Look-ups in named tables: a row name and a column name give one cell, copied from the table.

tulo:
columns: guduki, tok, gez, zaloban, kupinu, davane
gid: [0.369, -0.433, 0.765, -0.059, -0.847, -0.250]
sososag: [-0.559, 0.511, 0.279, 0.906, -0.744, 0.819]
vun: [-0.763, 0.722, -0.787, 0.950, 0.328, 0.696]

gid, kupinu: -0.847
gid, guduki: 0.369
gid, davane: -0.250
gid, zaloban: -0.059
gid, gez: 0.765
gid, tok: -0.433
vun, kupinu: 0.328
vun, tok: 0.722
Row with the largest tok: vun

Table kiverok
	lefinen	dadu	fekev	dagef	vos	gifirid	sas	bugi	turot
sodo	59	36	24	79	79	56	70	36	63
mugo	60	17	73	48	17	84	17	68	65
toko	15	30	72	40	62	54	83	69	76
vir	58	64	22	46	56	49	23	30	46
suvi	67	31	16	68	33	60	67	56	66

sodo, bugi -> 36
vir, sas -> 23
vir, dadu -> 64
toko, bugi -> 69
vir, gifirid -> 49
vir, vos -> 56
suvi, lefinen -> 67
mugo, vos -> 17
mugo, fekev -> 73
suvi, gifirid -> 60
toko, dadu -> 30
mugo, bugi -> 68
suvi, dadu -> 31
suvi, bugi -> 56
sodo, lefinen -> 59
sodo, sas -> 70
vir, lefinen -> 58
sodo, fekev -> 24
toko, dagef -> 40
mugo, dagef -> 48
Row with the largest fekev: mugo

fezatak =
	kamon	rivuka	konib	los	lut	rasoruk
rovu	0.486	0.381	0.375	0.534	0.211	0.252
dede	0.495	0.486	0.331	0.370	0.567	0.411
lefogol	0.373	0.468	0.421	0.406	0.508	0.459
miv	0.467	0.457	0.377	0.387	0.506	0.413
lep	0.427	0.431	0.414	0.420	0.439	0.425
bosek	0.211	0.437	0.589	0.319	0.638	0.781
pufe	0.520	0.509	0.297	0.357	0.599	0.401
zonasor	0.436	0.429	0.378	0.468	0.253	0.362
tem	0.434	0.417	0.374	0.462	0.284	0.376
kig	0.428	0.431	0.423	0.420	0.429	0.422
kasu	0.521	0.501	0.305	0.359	0.586	0.398
vavevef	0.466	0.455	0.376	0.394	0.490	0.412
dagi	0.428	0.423	0.423	0.424	0.432	0.419
tas	0.464	0.394	0.398	0.499	0.276	0.309

konib of tas: 0.398
konib of bosek: 0.589
rasoruk of vavevef: 0.412
lut of vavevef: 0.490
konib of zonasor: 0.378
rivuka of vavevef: 0.455
rasoruk of kig: 0.422
rivuka of dagi: 0.423

lifafir.csv
,lem,pasumo,med
damedip,-78987,52022,792
fibiri,18317,-11479,3214
dat,2344,-28224,-35919
laf,79282,-60276,-7294

laf, med: -7294
laf, lem: 79282
fibiri, med: 3214
damedip, lem: -78987
damedip, med: 792
fibiri, pasumo: -11479
dat, lem: 2344
Which row has the largest med? fibiri

mif
|  | rit | kug | gib | solutuv | mog | vubov | tem | banibeb | girofa |
|---|---|---|---|---|---|---|---|---|---|
| debobi | -38.4 | 16.5 | 44.7 | 48.3 | 19.5 | -66.1 | 71.9 | 47.3 | -33.9 |
| vada | -10.4 | 28.7 | 32.5 | 19.9 | 8.1 | -41.2 | 52.4 | 27.7 | -18.5 |
| turim | -23.3 | 7.5 | 26.8 | 28.3 | 18.5 | -13.8 | 31.9 | 34.6 | -13.2 |
| dibutas | 8.4 | -17.2 | -14.9 | -3.9 | 2.7 | 65.3 | -57.8 | -5.9 | 37.7 |
| viteme | -24.7 | -12.7 | 9.1 | 26.3 | 17.4 | 28.0 | -9.3 | 14.5 | 10.3 |

solutuv of viteme = 26.3
rit of viteme = -24.7
vubov of dibutas = 65.3
vubov of turim = -13.8
solutuv of vada = 19.9
girofa of turim = -13.2
gib of debobi = 44.7
tem of viteme = -9.3
rit of debobi = -38.4
girofa of dibutas = 37.7
girofa of viteme = 10.3

